Where one turn sends some rows of the set: a few examples, then the rows asked:
naf: 19 4 -39 -20 -22 44 -9 23 28 7 -15 13 -13 -30
Kol: 15 6 -39 -23 -27 36 -5 33 32 1 0 1 -10 -29
tugo: -6 -21 7 20 -6 3 -25 -20 0 2 -12 27 2 -1
zeg: 2 20 7 -51 -33 19 -7 10 8 2 18 -10 -17 -27
Biz: 2 -16 -31 18 0 21 -23 5 28 -2 -30 21 3 -13
vumo: -17 -11 -1 1 -11 1 12 22 9 42 -28 -13 18 -16
Dol: -22 -11 10 -5 -17 -7 6 14 4 41 -21 -16 18 -20
nef: 6 16 -40 -35 -14 34 -12 24 28 5 -9 0 -15 -33
nis: -10 -6 -10 -10 -14 4 17 27 11 48 -26 -9 16 -21
Lor: -2 -16 25 17 -9 20 -24 -19 2 -2 -12 19 3 3
Vor: -2 -19 18 16 -9 0 -24 -23 1 0 -15 28 2 0
lopo: 2 -18 -39 17 -4 25 -22 12 27 0 -24 18 -1 -13
Bunim: 15 13 -1 -46 -48 31 -13 12 12 5 12 2 -16 -35
pupeg: 13 4 -40 -19 -22 35 -6 29 38 -4 -11 4 -6 -33
tadap: -7 -9 12 13 13 9 -20 -22 2 4 -18 22 -1 6
mim: 15 13 7 -45 -44 20 2 17 7 3 24 -2 -13 -25
Rov: 17 15 2 -46 -42 21 4 18 15 0 18 -4 -12 -29
Fivi: 9 -14 -22 19 0 38 -17 3 23 3 -32 25 0 -5
givuv: -9 -2 -6 -21 -24 -2 13 23 5 52 -20 -9 12 -28
Zure: -18 -4 7 -19 -28 -8 8 17 1 49 -16 -14 13 -28
nuze: 2 -4 -38 6 12 26 -21 5 23 6 -31 19 -6 -13
rodu: -7 7 41 -23 -16 6 -12 -18 -9 1 11 4 -7 -3
Poka: 2 -4 36 -16 -34 0 -11 -15 -12 3 17 15 -5 -7
pudo: 7 1 40 -23 -35 0 -9 -14 -6 0 14 12 -4 -13
vak: 0 0 40 -24 -40 14 -19 -15 -5 0 13 3 -8 -15

vak goes to -> naf
lopo goes to -> Poka
givuv goes to -> vumo
Now find these:
nuze goes to -> rodu
pudo goes to -> pupeg

Where one turn sends some rows of the set: a few examples, then the rows asked:
toz: -20 46 21 -20 -9 -2 31 44 -4 5 3 -20
gudi: 14 -22 11 -5 -28 -22 34 65 14 2 12 -11
kuriv: 11 40 -17 -25 -34 -9 -7 66 24 -8 -23 -9
mato: 22 13 21 17 -20 -11 20 14 8 9 10 -27
Dadu: -9 51 26 -21 -11 2 30 51 -1 10 -11 -14
zikil: -4 13 -11 -35 6 -2 -7 34 19 -27 8 -16
logap: 25 39 -17 -3 -12 -23 -23 36 39 -3 14 8
Tas: -26 31 16 -28 -9 1 23 47 11 19 -13 -17
Fumuz: 35 65 14 -5 -39 -7 11 34 29 11 -5 -4
Fibu: 36 23 0 -7 -40 -23 -7 19 32 23 -15 0
fop: 32 31 1 -25 -22 -36 7 62 29 29 -6 27
Tud: 1 20 28 23 -13 -11 26 25 21 16 12 -20
bav: 20 -14 10 -26 -22 -29 31 67 0 12 4 1
zati: 18 37 -16 -17 -47 -7 -9 53 32 -16 -12 -6
luv: 4 17 10 -23 1 -22 20 37 8 1 51 18
Zup: 43 7 -8 -13 -42 -25 -3 31 27 15 -15 -14
kulag: 10 8 21 11 -20 -16 31 16 0 9 12 -32
Pumeg: -5 45 24 -28 -4 6 27 48 13 -3 -21 -19
gode: -7 7 -19 -31 -3 -1 -10 35 5 -17 9 -22
lun: 29 14 31 9 -16 -10 27 17 16 3 0 -26
Sepe: 34 -20 13 -23 -18 -30 31 58 14 7 -1 -2
Mil: 29 56 8 -24 -48 -6 7 35 27 11 -17 0
sibaf: 9 20 14 -34 -17 -14 30 51 24 2 48 18
Vepip: 25 19 -5 -13 -29 -32 -5 58 31 25 -15 23
duti: 12 -12 13 -18 -21 -33 38 58 -5 14 15 0
kupu: -10 7 -13 -39 -7 1 -3 18 19 -8 28 -17
nisol: -19 11 -16 -32 -5 -6 2 37 1 -19 22 -20
fetez: 24 19 14 -34 7 -21 15 43 26 -5 37 26
lebe: 16 27 11 -24 3 -13 13 38 17 1 51 26
puvol: 26 42 -10 1 -22 -20 -12 48 42 -6 9 23

kuriv goes to -> Fumuz
kupu goes to -> Tas
Pumeg goes to -> lun
Now find these:
Vepip goes to -> puvol
toz goes to -> kulag
Dadu goes to -> mato

Where one turn sends some rows of the set: a few examples, then the rows asked:
riz: -22 7 17 1 16 2 -25 -18 3 26 11 35 18 -23 16 -14 -24 -16 -24
puv: 15 -42 -5 6 2 -15 -9 -19 -3 9 23 20 2 -10 10 0 46 -34 -10
togub: 13 -8 2 2 29 20 14 14 -7 12 -8 11 28 2 10 14 29 -13 0
Folep: -2 -3 15 29 11 20 -14 9 -32 -30 -22 -8 7 -20 -12 27 12 -8 -8
kamez: -19 -52 7 7 -20 -17 11 -17 -16 -26 -20 6 11 -15 -15 12 -15 16 -12
neso: -7 14 -6 15 20 17 -34 -14 -10 -21 32 3 -4 -6 -21 1 10 -19 -7
roso: -3 -4 8 -17 -17 -17 6 -39 3 16 -5 -5 9 -38 -17 -27 -12 -22 11
punoz: 6 12 8 31 20 19 -7 6 -8 -30 -7 -8 0 -30 -11 32 -1 -17 -5
vup: -27 9 18 13 20 8 -19 -9 -5 21 16 30 10 -29 20 -13 -24 -16 -29
bapev: -7 8 -4 19 -3 22 -26 -3 -10 -25 25 3 -8 -11 -34 13 20 -15 3
Poro: -14 -7 28 -12 -16 -2 4 21 -41 8 -27 24 0 1 -4 -13 4 -10 -10
navuf: -4 -21 -9 43 -3 1 -15 -13 -24 -32 21 5 -16 -34 -16 -21 21 -24 -9
Fupum: 10 -38 -6 8 23 -2 -13 -22 -4 17 36 17 6 -25 9 -11 37 -18 -7
rur: 10 -56 -14 13 3 20 -9 -16 -21 -19 15 9 -11 -11 -2 -3 10 -42 -12
toge: 17 -46 1 6 -1 21 -20 -6 -31 -28 4 27 -16 -7 1 -3 22 -32 -6
buf: 4 -9 21 -5 -9 -16 19 -22 3 16 -10 -9 19 -40 -15 -19 -7 -37 20
mubi: 4 -40 3 14 18 -6 20 -8 -13 -12 -21 -1 22 -28 20 8 43 -26 -8
kuv: -2 18 11 42 29 -9 2 10 -2 2 0 10 19 -14 -3 20 25 -4 -10
Rozog: -12 -15 7 21 4 5 1 -23 19 -3 23 37 17 -41 -12 -26 -24 13 13
Munuv: 9 -11 -4 -10 1 -37 -38 -13 10 -8 2 3 15 2 17 -15 -17 -16 -13
gam: -22 4 7 -21 -22 2 -9 0 12 -38 -25 40 3 -20 20 2 6 7 -2
zim: -18 2 10 -22 -10 4 -12 11 6 -43 -13 49 -5 -9 9 -3 0 2 -3
des: 25 2 4 -3 36 7 -3 9 -2 -6 -6 21 18 13 13 9 23 -18 2
vumen: 3 -15 -2 -7 -18 -25 -46 -22 6 -12 -14 14 10 -3 9 -5 -29 -9 -10
gofad: -13 2 9 -18 -15 -2 -13 8 8 -48 2 45 -12 -11 12 -3 8 0 -2
kedu: -17 -22 22 -17 -15 -6 2 17 -38 5 -38 25 0 -3 -4 -11 -3 -10 -15
por: -38 -11 28 2 -9 5 30 -31 2 -19 -1 14 6 -37 -3 31 -2 -23 -17
gaka: -10 -1 -4 12 2 9 9 -23 19 -10 11 37 14 -27 -8 -32 -25 19 17
Salok: 3 7 15 37 34 -8 5 7 4 13 6 3 15 -36 -17 12 23 -5 11
Ketil: -29 -18 11 -13 -23 -7 8 10 -30 8 -39 22 -2 -11 -3 -26 0 -19 -4
Dek: -38 -9 28 -3 -8 -6 34 -33 2 -14 -13 14 8 -46 -6 21 -2 -17 -15
Vifa: -26 -46 -1 18 -18 -21 13 -11 -8 -12 -20 12 4 -13 -20 7 -25 17 -4
pero: -4 -25 1 22 3 8 5 -15 17 -9 27 29 16 -44 -5 -31 -18 11 19
sona: -11 -57 4 10 -20 -14 12 -13 -19 -19 -12 4 18 -1 -10 9 -10 16 -11
kenu: -16 -26 3 38 2 -2 0 -17 -13 -28 14 1 -15 -41 -25 -6 26 -41 3
Lof: -2 -14 19 -2 -9 -21 19 -30 3 16 -6 2 19 -42 -22 -28 -9 -28 16
bor: -19 -1 16 4 9 5 -14 -20 -6 27 -2 49 6 -13 21 -16 -29 -16 -25
kika: -33 -11 23 -8 -6 -8 25 -34 10 6 -8 21 0 -45 2 27 -7 -7 -20
Kigag: 4 -11 -5 -19 -5 -27 -45 -16 12 -15 -1 16 16 3 11 -18 -20 -14 -8
remel: 27 -26 3 7 20 -4 14 -1 -10 1 -13 7 15 -37 28 -7 39 -27 -7

Lof goes to -> Dek
gaka goes to -> roso
Now find these:
navuf goes to -> remel
Poro goes to -> gofad
Salok goes to -> kenu

Where one turn sends some rows of the set: a few examples, then the rows asked:
fal: 5 -28 2 48 32 14 27 -40 -15 -5 30 5 -3
Semum: 12 -29 46 30 22 21 11 -37 -13 -31 -11 -20 -6
nale: -27 -33 22 38 1 49 24 17 -38 -29 47 -1 -22
fusig: -13 -21 19 28 6 49 6 37 -34 -29 34 -3 -29
siv: 9 -32 21 18 51 48 19 -16 -34 -21 39 -36 -33
Ziv: 29 3 30 26 -13 28 14 -23 2 -19 11 -33 -4
Fulim: 17 -16 2 30 -11 17 42 4 -42 -34 6 -49 -30
Susu: 17 -31 27 25 15 56 1 24 8 -33 12 -22 -25
Mumim: 18 15 9 46 14 -11 18 -1 -10 -25 28 -13 -11
Zaror: 10 -36 10 44 0 16 32 37 -25 -31 30 7 -13
nunud: 7 -20 -25 39 -16 18 9 -23 -7 -37 16 -10 -19
Bapi: -10 -21 36 27 18 67 11 22 -36 -31 31 -24 -24
pumit: 1 -18 30 43 37 30 27 -22 16 -15 38 6 -13
zanas: 12 -20 19 29 17 6 26 -30 -21 18 13 -37 -24
tazu: 29 -6 0 42 18 12 18 5 -32 -29 -13 -39 -12
zes: -10 -49 20 27 -2 22 34 -22 -44 -50 47 -7 -24
Kedar: 5 -30 59 33 18 4 30 0 -17 -30 -9 -15 -23
limif: -19 -33 37 17 20 51 15 4 -50 -21 40 -7 -28
lubov: 12 -7 -21 18 -2 33 18 -24 -10 -25 45 -11 -34
det: -18 -20 17 51 -6 -6 20 -35 -1 -30 20 -28 -27

Bapi goes to -> limif
Mumim goes to -> Ziv
Now find these:
lubov goes to -> Fulim
tazu goes to -> Semum
zes goes to -> Zaror

